In the data rows, 128 means zero.
Each row of this table is followed by its label. One hidden rule gives the labels. It looks at one to three of the table's principal directions, none of them among the few with the most spread.
[103 160 184 196 103 115 129 171 177 167 118  90 173 108 154 129 125 117 102 115 131 116 146 125
 144 161 158  74 174 117 102 121 132 146 128 131 148 151 153 123 131 119 186  78  85 123 165 151
 140 169  97 153 126 147  98 109 113] e
[126 167 117 173 128 132 103 177 145 130 146 115 134 125 166 108 125 110 149 113 107 106 166 134
 127 149 150  96 161 145 155 137 107 119 119 111 126 173 132 117 100 144 191 120  85 133 105 176
 132 198 125 118 145 145  91 136 126] f
[145 158 105 175 130 146 154 137 150 113 137 134 151 107 134 122 157 130 132 123 153 107 136 137
 171 139 171  96 173 153 111 195 133 117 134 108 124 163 153 122 192 127 182  89 130 171 193 134
  99 127  94  93 135 104 134 131 103] f
[ 80 141 158  83 117  63 126 122  99 163 124  54 101 122 122 108 120  98  93 145 154 142  97 130
 112 112  91 147 110 145 128  81 165 153 150 127 136  61 166 170 143 117 127 113 121  97  97 132
 157  78 161 125 112 145 103  92 144] f
[121 172 136 208 131 135 119 181 160 130 151  92 159  97 182 149 135 111 135 111 112 106 181 114
 119 182 144  76 168 121 134 149 102 117 132 114 133 175 118 108  97 127 201 114  84 139 135 140
 118 187 121 131 112 148  98  98 124] f
[136 161 104 114  91 131 113 157 105 101 126 122 121 177 126 135  86  97 165 132 146 144 159  99
 120 121 147 100  84 200 184 116 123  95 128 119  77 135 134 136  79 154 105 127 129 106 138 230
 137 149  92 126 136  97  54 193  91] g
[152 120  64  12 196 247 118  75 109 115 140 170 137 158 101 180 104 152 184 187 179  83 172 114
  68 150 112 124  83 109 204  51  54  35 114 118  32 163  69 125  10  96  80 159 174 118 156 152
 133 134  47 166 170  92 125 181 105] f
[135 205 190 233  95  76 179 220 155 188 155  44 171  83 158 166 148  96  95 104 142 112 157 115
 130 167 158  65 192 166  94 146 145 183 153 148 167 153 161 116 204 108 240  68  62 140 153 165
 114 148 134 124  97 177  63  76 124] g
[161 141 105 101 145 105 188 105  79 130 145 121 145 132 113 169 151 121 165 138 141 139 139 103
 121 107  97 128 110 180 118 134 152 172 150 149 115 104 139 132 205 105 120 142 138 114 133  97
 108  68 159 115  96 116 131 124 134] f
[136 160 163 141  97 112 168 154 129 156 135  92 145 123 104 172 134 118 102 145 194 138 122 109
 120 132 139 107 134 153 116 117 136 136 153 153 124 117 149 140 168  87 143  87 141 134 181 151
 124  87 101 138 120 138  81 120 121] e
[139 126 126 121 101 103 129 144 114 132 138 121  92 118 103  95 149 122  88 125 159 136  80 159
 134 112 132 174 141 135 121 140 138 137 138 139 160 118 127 127 167 117 154 122 139 157  92 134
 130 114 156 104 147 167 122 117 168] f
[118 145 144 201 109 129  87 210 176 135 143 158 108 107 183 101 116 136 127  83  75 122 138 165
 138 134 198 103 173 116 144 160  97 114  92  88 158 164 140 131 115 152 179  98 104 150 116 182
 140 204 123  85 167 143  84 137 124] f
[123 132 105 110 125 102 112 124 105 124 156 110  91 119 126  92 135 108 111 134 129 117  98 149
 116 122 106 172 137 150 131 133 137 140 135 116 150 117 123 120 136 140 148 136 107 127  66 133
 144 132 170  90 136 157 134 117 167] f
[129 147 134 124 146 142 145 146 142 160 139 109 149 112 130 152 130 126 126 143 152  96 143 126
 113 144 136 108 149 128 134 106 109 124 129 135 114 144 131 126 133 105 159 106 112 131 153 140
 131 134 105 137 139 134 107 121 121] d
[118 108 136 149 126 116 112 122 155 155 130 159 135 108 143  71 136 136 110 114  94 108  90 174
 155 119 161 146 175 107 115 138 150 149 100 114 182 138 151 124 157 146 140 104 112 126 112 113
 143 138 136  96 164 149 152 127 145] e
[120  53 131 158  94 180  91  81 147  56 117 183  82 112  99  95 152 156  56 102 111 156  58 156
 151 142 126 189 119  48  56 190 135  97 139 103 181 126  58  99 102 134 112 165 151 166  96  45
 143 150 134 114 113 122 231 105 180] f
[141 143 125 140 120 161 123 151 134 103 138 109 133 126 116 162 128 124 116 136 173 121 150 103
 104 155 136 112 119 117 145 132 103  83 139 139  98 148 101 117  99 101 145 136 144 150 152 143
 128 144  95 142 125 120 116 133 120] g
[121 102 165 131 116 107 146 127 136 146 110 123 127 100 112 138 138 146  88 130 153 147  82 132
 134 124 137 155 134  80 102 136 143 132 134 154 159  94 137 149 163 104 100 115 159 154 154  80
 122  81 132 135 125 137 148  91 128] f
[ 89 102 158 107 118 113  81 101 139 131  97 137 115 153 137  90 102 141 120 117  92 155 117 146
 132 110 116 128  95 103 131  95 138 126 108 108 142 104 140 156  73 150  82 133 147  89 103 142
 147 132 130 148 132 130 128 141 125] f
[112  89 130 176 115 195  72 129 196 120 101 200 180 117 170  92 116 150 129 105  92 114 134 159
 158 171 196 106 162  43 149 122  99  71  80 103 152 191  97  99  31 140 120 113 134 131 157 118
 143 199  64 153 177 133 141 150 125] f
[112 112  88 109 149 168  82 105 130 108 124 169 136 145 168 101 111 130 178 120  76 122 157 144
 125 140 127 118 111 115 169 107 101  94 103  88 116 158 101 127  31 156 111 153 119  97  91 139
 139 181 119 136 147 121 122 156 132] e
[116  96 155 147 109 131 106 152 143 138 103 141 129 115 131 113 114 128 102 128 127 137 103 121
 133 145 154 164 156  54 142 106 127 114 114 161 143 120 117 108  92 128 103 136 121 152 126  89
 148 141 122 155 151 141 151 104 132] f
[147 120 107 150  90 103 116 158 112 114 135 171  81 128 129  73 132 121 124 110 111 151  82 160
 159 101 166 184 160 143 141 168 143 139 117 123 164 124 139 114 161 161 128 126 127 165  90 140
 127 131 160  74 164 148 126 136 151] g
[157 154  77  83 177 113 137 136  93 138 160 115 117 132 128 131 136 121 174 156 148  99 151 123
  97 111 106 147 134 159 187 115 106 126 124 150  98 134 139 133 144 119 135 148 134 139 100 140
 111 109 160 111 152 143 108 136 131] d
[159  78 104  92 151 158 149  57 112 115 140 164 102 110  73 108 177 157  82 144 148 113  64 167
 138 119  99 204 139  90  80 150 140 136 142 138 166 125  87 100 174 110 121 155 160 164 100  42
 111  80 155 112 129 151 223 101 185] e
[112 140 155 192 129 194  85 131 193 119 122 150 193 138 176 157 104 146 153 116  97 116 195 112
 118 183 155  42 133  84 138 114  88  82 102  99 117 193 106 117  15 128 132 115 124  97 176 155
 133 204  54 175 129 120 108 152  96] f
[137 143 115 185 122 161  95 190 173 126 134 135 167 114 175 121 126 123 133  91 102  99 178 147
 127 171 184  79 141 110 178 132  89  77 100 113 134 205  97 106  61 136 178 123 118 136 126 179
 117 200  98 137 150 153  74 147 126] g
[137 153 136 187  91 153 126 171 158 110 126 128 158 134 135 162 102 114 132 134 161 127 150  89
 132 159 182  87 141 136 151 153 117  82 126 136 102 158 134 117  98 134 119 100 127 148 206 174
 126 150  60 134 136  98  89 156  76] f
[148 140 138 163 146  76 168 129 118 161 124 109 171 118 142 117 154 118 149 115  91 120 147 119
 155 123 110 123 168 142 102 136 164 209 131 168 157 133 155 102 205 138 159 135  83 121 108  82
 104 120 181 140 104 156 156  98 136] f
[ 96 101 142 127  86 114 107 127 128 103  92 138 130 148 142 128  94 121 137 105 101 175 119 111
 138 117 137 114  72 131 128 129 146 115 124 115 126  97 130 158  87 150  68 135 136  93 134 144
 148 136 118 141 109  91 105 152 105] e
[106 145 162 207  71 146  76 197 178 136 112 121 159 136 172 113  95 102 109 101 106 131 162 126
 133 178 185  81 143 101 171 100 110  84 109 119 141 181 110 104  14 152 151 107  97 116 131 197
 146 206  80 165 144 158  55 143 121] e
[138 117  75  91 141 168 104 111 121 111 137 149 127 143 121 107 121 117 141 143 136  97 133 139
 117 137 132 144 116 133 175 110 109  83 116 118 106 159  97 108  71 140 118 147 130 124 108 150
 135 147 109 125 156 126 124 163 139] d
[148 137 109 150 124 204 111 140 147  89 145 152 136 139 123 176 114 133 139 146 162 117 160  98
 101 165 150 105 122 109 158 136  80  56 128 123  86 173  85 106  51 113 119 137 147 150 172 150
 127 162  64 142 139 105 115 156 109] d
[102 126 149 134 123 141 134 138 160 168 110 122 182 103 153 143 109 123 126 139 142 110 127 126
 132 162 166 100 148  99 143  96 126 104 115 128 131 137 139 138  92 121 115  86 116 116 185 132
 140 131  75 151 145 124 100 120  98] f
[132  99  77 116 168 141  82 137 116 111 155 200  57 106 166  63 145 154 159 101  54 124 103 193
 127 101 138 191 159  92 154 158  97 122  95  84 163 137 111 133 120 154 146 165 124 161  28  96
 135 173 192  61 177 150 163 117 175] f
[119  94 125  95 153 194  96  68 157 139  93 166 203 153 137 122  94 143 159 149 112  96 159 120
 127 167 132 103 119  74 157  59 112  92  91 134 104 169  98  99  13 140  71 138 128  81 156 122
 144 167  58 200 153 117 160 166  99] g
[ 87  94  85 104 128 203  49 109 146  92 135 181  85 119 147  67 109 127 114 138 122 108  92 170
 125 149 169 164 140  72 175 121 103  34 103  58 123 143  99 132  20 148 116 131 137 141 108 130
 177 171  80  88 188 105 147 144 144] e
[132 167 149 107 136  65 177 120 119 197 116  92 178 146 126 116 128 114 154 131 124 113 147 133
 154  97 120  84 138 208 115  94 171 208 124 145 130 119 198 144 214 135 149  82 100  78 148 175
 116  95 135 138 124 139  90 147 103] f
[134 118 158 126 100  77 162 129 115 141 108 116 130 137 102 135 130 128 113 118 134 159 101 118
 145  93 123 134 107 152  94 137 167 174 139 159 146  89 157 146 201 124 102 120 138 119 138 122
 123  84 150 132 107 123 125 129 122] e
[140 108 141 173  96  61 169 138 109 124 130 124 110  94 127 113 172 127  99  87  98 169  74 147
 162 104 118 169 138 139  60 198 176 196 154 143 206  96 133 132 235 132 147 136 116 152  84  65
 105  96 212  92  87 158 154  77 173] d
[163 149 117 171 133 126 142 187 138 128 133 138 131 115 132 127 146 131 141 119 141 116 146 122
 144 128 163 129 180 122 143 161 106 133 121 161 120 160 137 102 176 118 176 125 117 186 143 127
 109 154 133 122 154 137 125 125 121] e
[104 125 157 125 114 129 130 104 141 133 109 120 134 134 117 130 116 131 110 138 140 137 114 122
 141 129 125 115 123 127  97 121 143 133 135 118 125 110 144 139 126 131 112 104 127 114 163 131
 139 118 100 142 118 109 138 128 109] e
[115 147 143 154 108 151 109 132 132 101 113 120 147 164 151 167  88 118 164 124 105 155 182  81
 114 154 120  74  85 142 142 116 117 103 134 114  94 140 112 133  33 152  96 142 115  92 145 172
 129 171  92 169  94  99  92 152  87] f
[134 151 115 201  86 203  52 221 177  86 150 160  99 135 159 114 113 122 112  94 126 121 166 150
 113 168 205  94 140 103 192 143  59  28 106  86 116 210  78 105  12 132 192 126 132 166 114 222
 144 238  71 117 176 143  54 168 140] e
[122 139 153 102 167  77 131 156 134 227 133 126 115 107 137  64 142 132 116 140 113  88 109 184
 141 101 133 169 221 107 141  61 127 201  96 152 159 122 180 109 191 123 183  93  90 137  84 119
 142 121 175 122 193 200 133  93 163] e
[148 110 162  97 109 120 176  91 106 136 117 125 124 133  65 165 146 145  88 152 191 159  86 114
 129 111 102 159 113 121  79 117 151 156 156 168 133  85 126 127 187  83  93 121 175 140 165  84
 118  48 126 150 108 133 159 109 141] g
[126  88 128  59 115 130 175  44 107 130 104 137 144 139  64 149 131 131  94 172 193 140  70 115
 147 111 109 161  97 136  93 110 171 132 148 145 115  76 136 130 171 109  46 108 178 115 201  82
 127  17  95 139 113  93 169 134 120] e
[120 104 131 154 104 210 117 129 162 111 119 165 148 104 134 154 119 135 101 137 157 125 115 125
 131 187 179 128 146  59 136 127 101  52 127 110 125 157  79 104  43 115 112 111 143 160 188 105
 137 146  50 145 145 114 136 116 120] f
Which label does each new row get?
[112 136 173 169 121  85 139 124 148 162 122 109 149 109 146 107 141 131 107 111  99 131 117 145
 155 128 127 113 164 124  81 137 162 184 127 124 176 118 163 130 179 136 154  98 106 114 130 107
 123 119 150 124 111 153 145  95 132] g
[116 117 180 151 111 117 156 121 156 147 105 140 147 120 125 154 128 151 104 114 123 152 115 131
 153 116 152  97 123 117  83 139 151 147 125 119 146 104 158 152 175 118 104  89 158 120 196 114
 117  81 104 131 108 106 128 120 102] f
[126 154 126 107 158 113 159 136 124 155 110 105 156 143 140 143 119 125 170 119 106 115 176 118
 137 110 127  71 103 178 140 112 135 148 125 125  92 130 163 158 157 140 138 118 112  99 151 170
 109 125 119 143 111  97  90 150  82] e
[154 128  80 176 130 160  95 168 142 105 171 174 102 101 162  89 154 128 130  97  89 102 125 176
 129 148 162 155 176 115 149 173  93 106 111  97 168 191  84  88 107 145 194 143 103 168  61 131
 125 199 155  76 164 172 129 126 181] e
[156 128 101 105 149 166 148 133 125 129 147 140 128 116 104 160 146 137 126 155 181 105 127 126
 108 135 136 143 138 114 151 124  96  92 133 146 104 146 107 119 134  90 134 129 157 164 157 116
 115 104 106 128 150 130 124 129 136] d
[148 187 160 142 137 129 141 199 133 165 177  64  98  89 107 160 164 129  74 147 218 101 136 137
  80 151 123 133 186 110 128 107  81 127 152 155 125 142 122 117 169  45 244 102 134 186 121 144
 132 134 134 126 150 195  97  77 170] g
[102  86 110  76 169 131 110  90 137 153 128 140 115 100 126  88 142 144 106 145 124  97  82 173
 123 118 116 174 139  79 134 107 124 114 112 119 153 116 126 147 121 122 113 130 139 130 101  80
 139 105 146 117 159 146 162 107 157] d
[130  72 112 141 125 136 123  68 132  69 105 148 122 130  94 102 151 138  94 118 113 137  92 122
 163 121 103 164 111  98  69 188 160 132 141 138 146 119 102 102 157 146 100 168 137 144 122  48
 120 116 150 129  93  98 227 123 144] d
[113  84 159 134 117 124 155  72 142 129  84 146 171 127 110 134 132 142 113 129 122 149 101 111
 169 125 123 127 124  96  68 135 170 158 133 146 144 100 140 124 162 128  76 119 137 114 183  57
 127  87 112 160 100  96 189 116 111] d
[110 147  77 101 144 152  67 153 106  88 121 120 116 189 165 127  65  90 209 131  78 122 212  79
  91 136 109  95  68 164 224  84  90  77 113 113  44 152 106 126   0 183  97 185  83  80  78 210
 151 213 118 160 129  86  72 189  91] d
[118 145 148 165 156  99 125 144 138 151 129  99 149 114 165 122 140 128 147 109  80 119 164 124
 126 136 104 103 152 115 114 127 128 171 125 138 147 140 140 128 139 131 171 140  87 116  92 104
 120 162 170 147 108 154 136  95 135] e
[125  99 160 154 142  92 129 116 142 153 116 144 118  99 130  88 143 149  98 125  99 126  85 149
 158 119 129 179 192  68  90 145 153 177 113 152 180 106 152 107 184 143 120 125 118 160 117  51
 122 107 170 119 138 156 207  78 140] g
[117 155 119 155 141  65 118 150 135 172 145  96 146 114 166  69 149 103 137 116  93 100 136 161
 142 119 124 122 173 156 147 124 148 173 116 129 170 147 170 129 161 147 185 112  84 110  75 141
 122 138 182 108 143 184  98 114 157] d
[130 101 115  35 152 204 131  74 121 109  90 172 132 166  89 182  84 163 160 178 185 138 137  95
 112 126 134 123  70 101 169  82  92  49 117 130  40 109 114 152  51 115  16 130 207 130 226 144
 122  84  33 174 150  55 134 176  55] g
[123 126 157 105  99 103 176  64 109 143 123  90 147 127  79 140 143 116  77 156 183 139  79 121
 143 127  97 140 117 157  65 122 188 165 165 138 150  86 144 129 188 110 108  98 143 106 165 101
 127  46 118 132  90 130 156 108 137] g
[147 151 134  60 143 137 187 128 103 145 114  94 135 149  73 202 121 132 138 171 217 130 147  83
 104 111 109 108  89 161 137  90 112 118 155 171  52 100 141 153 162  78 106 115 164 136 203 154
 113  69  86 169 119  91  94 144  85] d
[106 136 173 126 119 132 117 115 144 142  96 113 168 170 137 164  77 128 150 136 111 142 175  85
 115 139 117  70  87 131 136  73 130 127 118 134  94 122 139 137  56 144  72 123 124  69 169 170
 137 139  83 191 104 102 100 157  74] f
[139 109 116 106 114 137 133 123 114 104 104 145 114 151  94 131 114 125 124 143 157 142 116 103
 141 114 137 154 113 125 142 128 133 109 130 153  93 111 126 114 130 134  83 141 150 149 159 123
 127 102 109 140 135  94 146 148 107] e
[124 115  88 166 161 238  48 134 183  93 120 210 183 142 208 119  88 148 206 106  47  93 213 131
 122 191 182  68 137  64 205 111  56  38  66  78  97 228  72  93   0 169 115 153 114 110 134 158
 135 255  53 159 172 106 123 180  92] g
[136 173 110 104 169 164 124 133 124 130 158 124 142 140 164 189 107 142 196 137 121 116 201 115
  76 142 119  63  91 160 179 103  77  89 118  90  81 153 121 164  62 117 123 128 151  97 145 193
 111 145  97 130 125 116  62 155  91] g
[155 141  84 156 115 154 100 170 125 101 145 145 126 140 145 109 125 108 151 114 116 116 155 131
 121 145 156 128 132 141 185 139 104  88 118 128 122 182  96 101  72 148 154 153 112 144  87 172
 123 185 125 121 151 146  91 158 141] e
[127 118 146 113 142  94 170  96 123 140 128 103 126 108 102 138 170 146  95 120 139 135 104 146
 139 103  89 131 115 139  60 150 151 177 152 133 155  97 139 147 223  97 151 120 147 127 129  81
 108  74 169 122  90 138 159  95 154] e
[ 91 104 177 150 116  51 134 110 144 184  99 124 151 106 148  63 140 128 101 107  80 140  80 163
 179 103 132 145 173 107  81 120 193 210 112 135 202  90 188 139 202 146 128  95 101 101 111  75
 142  97 174 121 129 158 161  90 146] f
[139  89 119 126 133 184 123  75 142  99 129 140 123 115  79 115 162 141  62 146 167 104  91 142
 136 156 111 170 143  71  86 142 127 101 146 137 142 149  74  80 118 107 142 147 144 163 129  61
 127 121 112 144 125 139 213 106 170] d
